One turn or mirror swaps these rows in pairs. Which row does each one swap with?
The rows were stretched afterwards, more along some directions than others.
q_140: [ -3   6   3  22 -17 -20   2  12   8  -4   4 -16  -8  20   7  15  39  -3
  -5  -2  14]
q_882: [-27 -11  -2  17  -1  -3   6  14  14   6  -4  -6  -6  -8 -22  12  42 -16
  -1 -15  25]
q_138: [-14  17 -15   5  21  13  14  18   3  10 -41 -14   4   3 -28  28  29   3
   5  -6  28]
q_821: [-12 -23 -20  -1  28  20   9  -7  -6   3 -22  23   6   6  14  -3  -7  30
 -13  -7   4]
q_693: [-20  -7 -11   8  23  -1   3   0  12   5 -21  -7  -9 -11 -17   2   9   4
   8  -5   9]
q_205: [ -7 -15  -5  24   5 -10  -4  12   9 -13   0   0 -11  23  12  16  19   4
  -6 -10  -8]
q_130: [-15  -4 -11  -1  25  -4  -8  19 -20   4 -43   4  -1  19 -15  21  28  35
 -13  -2  20]
q_720: [ -1 -10 -25  -4  41   6 -13  11  -5   0 -50   5  -5  12 -13  20  10  33
  -2   1   3]
q_404: [  4  14   6  21   7  -5  -5  11  -4  15 -21   8  -7  11  -2  14  37  13
  10  -4  28]
q_660: [ -7 -32 -17  14  19  18 -11 -18  12  -4 -26  16   7   7   6   0  -1  20
   1  -3  11]
q_827: [-10   1 -13   5  18   9   7  -7  18   7 -31  -6  -6 -12 -15   4  14  10
  20  -6  13]
q_183: [ 11   7 -12   3  15  27  -6 -10   9   6 -38   0  20  10   5  20  12   6
  -3   9  26]
q_469: [-11   4 -15  -4  32   5  -6   3  -7  13 -26  -5   4   9  -2  10  -1  13
  11   3  27]
q_112: [ -8   0 -16  -3  34  -2  -1  11 -18  21 -49   8  -1  16 -11  19  32  44
 -10 -15  23]
q_215: [-26  -5  -9   9  18  -3   2  17   8  10 -22  -9   4   6 -10   4  17  19
  18 -10  18]
q_261: [ -6  -7  -9   0  23   4 -10  17   2  -2 -15  14 -17   0  12   5   0  13
 -13  -2   9]
q_535: [ -4  -9  -6   8  17 -24  13  -4  19  -2  -5 -19   3  10   4  20   3  30
   9   9  -9]
q_680: [ -2 -13  -6  11  24   9 -13  10  20   1  -9 -11   7   7   1  20  15   5
   3  -2  -8]
q_965: [-16   2 -10  11   5  -3   6   1  18  -2 -21 -14 -16  -8 -18  12  35   7
   6  -7  14]
q_708: [ 14  20   8  25  -4   3  -1   7  11 -12 -26  -8   4  20  -2  19  24  12
  -2  17  -3]
q_181: [ -6 -11 -23  -6  37   7 -10  16 -23   8 -38  10  -7  17  11  10  -8  38
   1   6   0]
q_414: [-18  -4 -24  -2  30  19  10   0  10   8 -39  14   3  -3   4  -6   8  18
   5 -20   6]
q_823: [-19 -23 -14   9  40  21   4   7   1  18 -34  11   4  -2  -6  12   9  17
  -3 -19  16]
q_441: [ -8   2  -4  11  19  -6  16   4   2  -4 -24  -4  -8  12  -4  18  19  28
  -4  -4 -15]
q_387: [  1  -5 -28   3  38  16  -6   4  -1  12 -57  10  -2  -7 -14   9  15  26
  10   2   4]
q_305: [ -9 -25 -24   7  32 -16  -3   8  -2  18 -24   8 -18   4  11   9  18  20
   2 -16   6]
q_874: [-10 -16 -22  15  22  -9  12  -8 -12  10 -30  14   2  23   8   5  28  39
   2 -10   5]
q_972: [-11  -6  -2  20   5 -17  24   4  12  -6 -18   3  -9   5  -7   5  19  25
  -8  -4  -6]
q_926: [ -8  -6  -5  -7  34   3  -4  -5  -7   8 -22  12  -2  11  23   7 -11  32
  -6  10   6]
q_645: [-13   1 -17   9  21   0  10   3   5  13 -27 -11  -5  -8 -23   5  18  15
  10   2  10]
q_996: [-17 -14  -9   5  35  15  -1   6  15  -2 -21   7  -7   2  12   4 -23  12
  10  -9  -5]
q_187: [-18 -12 -14 -15  19  19   7  -3  14   7 -16  -5   8 -22 -14   9  14  12
  -9  -6  17]
q_700: [ -6  -3  -1  12  16  -6  16  -2  15  -1 -20   6  -2   1   4   1   6  30
  -8  -1 -13]
q_642: [-23 -29  -5  25  19 -35   8  17  10   5  -5   5 -21   8   2   7  13  17
  12 -13  -6]
q_292: [ -8  -5  -5  19  14 -23  14   0  17  -8 -21  -5 -16  11   2  19  27  31
  -4  -6 -14]
q_216: [ -9   4 -16   6  17 -10  -7  20   6  11 -30  -7 -10   5 -17  22  40  -3
   8 -15  33]
q_776: [ -1  18  -5   1  11 -13   3  28   8  -8 -29 -23   2  16 -21  34  31  18
 -13   3  -1]
q_390: [  6  -9 -15  10  17  15  -5  -3  31  -5 -24 -10   5  -5 -11  17   4  -1
   3   0   4]
q_453: [ -8   4 -10   4  16 -35  -1   8  -1   1  -9 -18  -8  27  19  20  24  25
  10   6  -2]
q_321: [-12 -15 -30   1  20  14  13 -11  -9  14 -29  10   3   1   0   3  12  30
   2   8  18]
q_24: [  2   7 -23  17   8 -13   5   0  16  -3 -18 -17   9  17  -4  26  38  10
   0   9  11]
q_368: [ -2  10 -14   4  12  -8   6  26  12  15 -36 -16   7   3 -29  28  54  17
   8  -5  23]
q_942: [-17 -12  -9   1  27  17 -14   1 -16  15 -22  19 -12   3   6  -8   4  12
   6 -13  26]
q_479: [ -5  17  -4  19  27   6   4  19 -12  11 -27  -7 -18  18  -8  20   5  -1
  12  -3  17]
q_506: [-12 -22 -18  11  18  12 -11 -13   5   3 -14   3   4  14  10  -3   4  25
   5 -10   3]
q_840: [  8  11  -5  10  -2  15  -5   0  17 -17 -31  -9  13  17 -15  23  31   8
 -12   9  14]
q_458: [-17 -27 -29  14  31   3  -8  -7  -3  11 -17  14   4   5  10  -2  24  32
  14 -12 -12]
q_904: [ -2 -19 -18   5  11  19   7  -6   2  11 -17  15 -11  -7   9   7  21   5
  -8  -9  25]

Swapped with q_904: q_453
Swapped with q_458: q_404
Swapped with q_479: q_414
Swapped with q_972: q_693
Swapped with q_821: q_469

